[[ 22  16  15 -10  13  34 -29  -5]
 [-42  -9 -38 -11  63  45  11  19]]
->
[[ -5  22  16  15 -10  13  34 -29]
 [ 19 -42  -9 -38 -11  63  45  11]]

[[ 22  -1 -17   4  43]
 [  3 -22  -2  66  -3]
 [-19  -6   8 -22 -13]
 [  7  -3  34  28 -56]
 [ -6  -4 -15   4  23]
 [  0   0  19 -70 -45]
 [ 18   7 -21 -44  21]]
->
[[ 43  22  -1 -17   4]
 [ -3   3 -22  -2  66]
 [-13 -19  -6   8 -22]
 [-56   7  -3  34  28]
 [ 23  -6  -4 -15   4]
 [-45   0   0  19 -70]
 [ 21  18   7 -21 -44]]

[[-42 -26 -23 -53   2 -15 -15 -14  16]
 [ 11   6  -5  -5   0   2  -2   3  -2]
 [ -5  12   2  -8   4   8   0   4 -17]
 [  9  -7  21  42   0  -5   2 -11   8]
 [-59 -56 -14 -39 -26 -26  23  -1  25]
 [ 31  25  -8 -16 -21   8  17  22 -66]
 [ -9  10  -3  -9   5   8  -3   5 -11]
 [ 13  13  -1  -6   0   5   1   5 -13]
 [ -6   3  -6  -8   2   3  -3   3  -2]]
->
[[ 16 -42 -26 -23 -53   2 -15 -15 -14]
 [ -2  11   6  -5  -5   0   2  -2   3]
 [-17  -5  12   2  -8   4   8   0   4]
 [  8   9  -7  21  42   0  -5   2 -11]
 [ 25 -59 -56 -14 -39 -26 -26  23  -1]
 [-66  31  25  -8 -16 -21   8  17  22]
 [-11  -9  10  -3  -9   5   8  -3   5]
 [-13  13  13  -1  -6   0   5   1   5]
 [ -2  -6   3  -6  -8   2   3  -3   3]]

[[  0   3]
 [ 47 -79]
 [ 30  32]
 [-38  29]
 [ 38 -56]
 [ 39 -46]]
->
[[  3   0]
 [-79  47]
 [ 32  30]
 [ 29 -38]
 [-56  38]
 [-46  39]]

[[  4  -2  22  -4  68   4  -1  10]
 [ -4  -1  40   2  -8   6  -1   1]
 [  5  -1  -1  -5  58   5   0  17]
 [  6  -2  25  -3  63   4   0   7]
 [ -7   2   4   1 -37  -1   0  -7]
 [ -6   0  34  -2  19  -1  -1 -11]
 [  2  -2  46   3  45   5  -1  -5]
 [  5  -2  17  -3  79   4  -1  16]
 [ -3   0  43   2 -14   6   0  -1]
 [ -6   1  -2  -3  -1  -2   0   6]
 [ -5  -1  40  -2  30   1  -1  -6]]
->
[[ 10   4  -2  22  -4  68   4  -1]
 [  1  -4  -1  40   2  -8   6  -1]
 [ 17   5  -1  -1  -5  58   5   0]
 [  7   6  -2  25  -3  63   4   0]
 [ -7  -7   2   4   1 -37  -1   0]
 [-11  -6   0  34  -2  19  -1  -1]
 [ -5   2  -2  46   3  45   5  -1]
 [ 16   5  -2  17  -3  79   4  -1]
 [ -1  -3   0  43   2 -14   6   0]
 [  6  -6   1  -2  -3  -1  -2   0]
 [ -6  -5  -1  40  -2  30   1  -1]]

[[ -2 -15]
 [ 32   4]
 [-42 -61]
 [ 16  -3]
 [ 24  36]
 [ 50   2]
 [ 46  26]
 [ 57  13]
 [-40  23]]
->
[[-15  -2]
 [  4  32]
 [-61 -42]
 [ -3  16]
 [ 36  24]
 [  2  50]
 [ 26  46]
 [ 13  57]
 [ 23 -40]]

[[  3   5   7  -9  -1 -18 -17]
 [ -3  28   9   7  40 -25  24]
 [-72  -3  42 -19  34  -6  26]
 [  3  49 -64  -5 -18  -5  11]
 [-23  10  31   8 -30  28  -6]
 [-32  40   3  10  22   2 -37]
 [ 45  -1 -14 -17  22 -13   4]
 [ 30 -46 -20  12  -1  25   6]
 [ 28  63   7  -3 -54   4  -8]
 [  6 -23 -41  -7 -40   7  47]
 [ 71 -25 -24 -15  18   3 -24]]
->
[[-17   3   5   7  -9  -1 -18]
 [ 24  -3  28   9   7  40 -25]
 [ 26 -72  -3  42 -19  34  -6]
 [ 11   3  49 -64  -5 -18  -5]
 [ -6 -23  10  31   8 -30  28]
 [-37 -32  40   3  10  22   2]
 [  4  45  -1 -14 -17  22 -13]
 [  6  30 -46 -20  12  -1  25]
 [ -8  28  63   7  -3 -54   4]
 [ 47   6 -23 -41  -7 -40   7]
 [-24  71 -25 -24 -15  18   3]]

[[ -7  57 -12 -16  18 -10 -42 -24  19 -20   6 -58 -26]
 [ 20   5  -5   4 -16   3 -17 -13 -16 -18  -4 -17 -13]
 [ 45 -10  -9  -4  27 -22 -32  12  20  -2 -14   0  16]
 [  0  -7  18 -12   2  -3   8  -8  24  -9  13  -9  -6]
 [ 16  26 -34  22  -2  49   3 -14  10 -30   2  -1 -16]]
->
[[-26  -7  57 -12 -16  18 -10 -42 -24  19 -20   6 -58]
 [-13  20   5  -5   4 -16   3 -17 -13 -16 -18  -4 -17]
 [ 16  45 -10  -9  -4  27 -22 -32  12  20  -2 -14   0]
 [ -6   0  -7  18 -12   2  -3   8  -8  24  -9  13  -9]
 [-16  16  26 -34  22  -2  49   3 -14  10 -30   2  -1]]
